Named moves (each a turn or a mirror), then the moves between two rows, first move first; the first pair answered:
V:
[  9 -11  -4   6  -4   9   7 -18  -1  -6] => [  7 -10  -9  13 -10   5  -1  -5   3 -14]
[  5  -8 -23  11 -14   3  16 -14  -2 -11] => [  7  -9 -20   9 -11   5  20 -19  -2  -7]
[  9   7   3 -14  13  14  11  -2  -1 -27] => [  7   7  -3  -6   8  10   6   8   3 -34]
K:
[-11   5   0  19 -27 -18 -19   2 -17  12] => [ -6  18  33  -3  -4 -12 -16   4 -21   9]
[  6   9  16 -22  10  11  11  -9   5   7] => [  2  -7 -22   1 -15   4  12 -17  10  12]
[  3  -2   7  -9   4   3  -2 -15  -6  18] => [ -1  -7 -11   9 -13  -5  -8  -6  -1  17]
[ 18 -15 -20  11  -3  -6 -16   3   3 -13] => [ 19  -3   7  -1  13  -3 -20  16   0 -19]
A:
[-12  -5   6  -9  -4   0 -10  16 -11  18] => [ -5  -3  -9 -10  -2   8  -1  22  -4 -18]
[ -7  -6 -24  19 -16 -15  -8  18   4 -12] => [ -7 -10 -23  21 -21 -18  -9   8  -1   7]
[  0 -17 -25   1  -5   8 -13  -5  -2 -10] => [ -7 -12  -5   2  -3  -1 -25   3  -6  19]
[  7 -12  -5   7 -11  -7  -2 -27  -5  41] => [  7  15  33   0   8 -11 -19  34   2  -1]
Then:
Each pair is 2 to 4 moves apart.
[ -5   1   3  12  -2 -10 -11  32  -2 -12] => [  5   6  11  -7  17   6   5  17  -5 -27] => A, V, A, A
[  9  -3  -8   8   2  12   4  -9   7 -25] => [  4   8  20   6   9   2 -13  14   7 -14] => A, K, V, A
[ 3  5 16  2  2  4 -4 26 -6 -1] => [ 11   0  -5   1   1  12  13  12  -5 -22] => V, A, V
[ -7  -8   8   4 -24 -21 -21  24  -9  13] => [ -1   2  19 -10  -7 -12 -13  35  -9 -17] => V, K, A
[-10  -6 -25  21 -18   6   1  -7  -2   6] => [ -3   4 -17  11  -4  14   6   9   1 -29] => A, K, V, A
[  0   1  -6  11  -3   1  -4  20   9 -27] => [-10   3  15  11  -2  -8 -17  21   4  10] => A, A, K, V
[  7  -9 -11  -4   6  13  20 -30   3  -7] => [  4  -2 -13   6   2   5   8   9  10 -36] => K, A, K, A
[ -3  -5 -12   0   0   5   8 -15  -1   4] => [ -3   4  -9   2   1   2   1  10   4 -17] => A, V, A
[  4   1 -15   7 -14   1  -5  28  15 -32] => [  5  11  37 -23  15   6  -5  11   2   5] => A, V, K, K
[  6   7  28 -27  -2  16   7  17  -6 -21] => [ 10 -12   2 -24 -13  21  22 -27 -10   5] => V, A, K, V
[ -3  11  25 -12   3 -11 -15  11  -8  15] => [  4  13  24 -24  14   1   0  -4  -9   3] => K, K, A, K
[ -8   0   7  12 -10   3  -5  18   1   9] => [ -1  -8 -13  13 -14   9   8   1   2   2] => A, V, K
[ -2   8  22 -12   8   8   8 -13   1   4] => [ -8   0 -13  14 -19  -4  -1   6  11  -9] => K, K, A
[  5 -12  21 -24  13  12   5   7  -1  14] => [  8 -25 -24  -5  -8  12  12   1   6  -7] => A, K, V
[  2   8  29   6   3   6 -12  13  -9  -9] => [  5  -2  20   1   1  11   0 -21 -14  12] => A, K, V, A
[ -6 -13 -31  37 -21  -6  -8  -3  -9   4] => [ 12  -6 -13   0  12  21  23 -32 -15 -19] => A, A, K, A
[ -1   9  36 -14  16   5 -10  -4  -8  21] => [ -5  -6  15  -2  -1   2  -7 -24  -9  40] => A, K, A
[ -2  10  38 -28  26   2  -5   5  -5  -2] => [ -1  -1 -18   5  -5  -2  -6  24   9 -46] => V, A, K
[  2  12  21 -19   9  13  -4  -3   0  11] => [ -2  -1 -19  12 -23   2 -13   7   8   3] => K, K, A, A
[ 11   4 -19  -2  -1   6   7 -10   4 -19] => [  9  12  -4  -6   4   2  -2  10   6 -25] => A, K, K, A
[ -4  17   1 -13   8   3  14  14   5 -40] => [ -2   0 -19 -13   4   9  29 -27   0 -20] => K, K, V
[  4  -8  -8  21 -15   5 -10 -18  -3   0] => [ -2  -2  14  16 -11   0 -19  -7  -7  14] => A, V, K, K
[ -3 -12 -31   6 -14  -3   8 -30   1  16] => [ -4   9 -15  10  -5  -5  -7  29  10 -31] => V, A, A
[-20 -22 -21  16 -14 -15   6 -10  -8  -7] => [-12  -3   7  -6  13  -4  12   6  -8 -39] => A, K, A
[  5  -6 -10   6   1   1   6 -15   8  11] => [ 0 -1  7  3  5 -2 -2 -5  5 21] => V, A, V
[ -6   7  24 -25  13  13  -2   9  -1  -7] => [ -9   8   9 -10   2   5  -8  28   5 -22] => K, V, K
[-13   0  13   0   8  23   2  23   0  -7] => [-19  -8  -1  15  -9  13  -8  17   1  16] => A, A, V
[ -2 -16 -26  26 -25   1  -4  -9   2  22] => [ 13 -11  -9  -7   6  24  23 -37  -4   5] => K, V, A, A
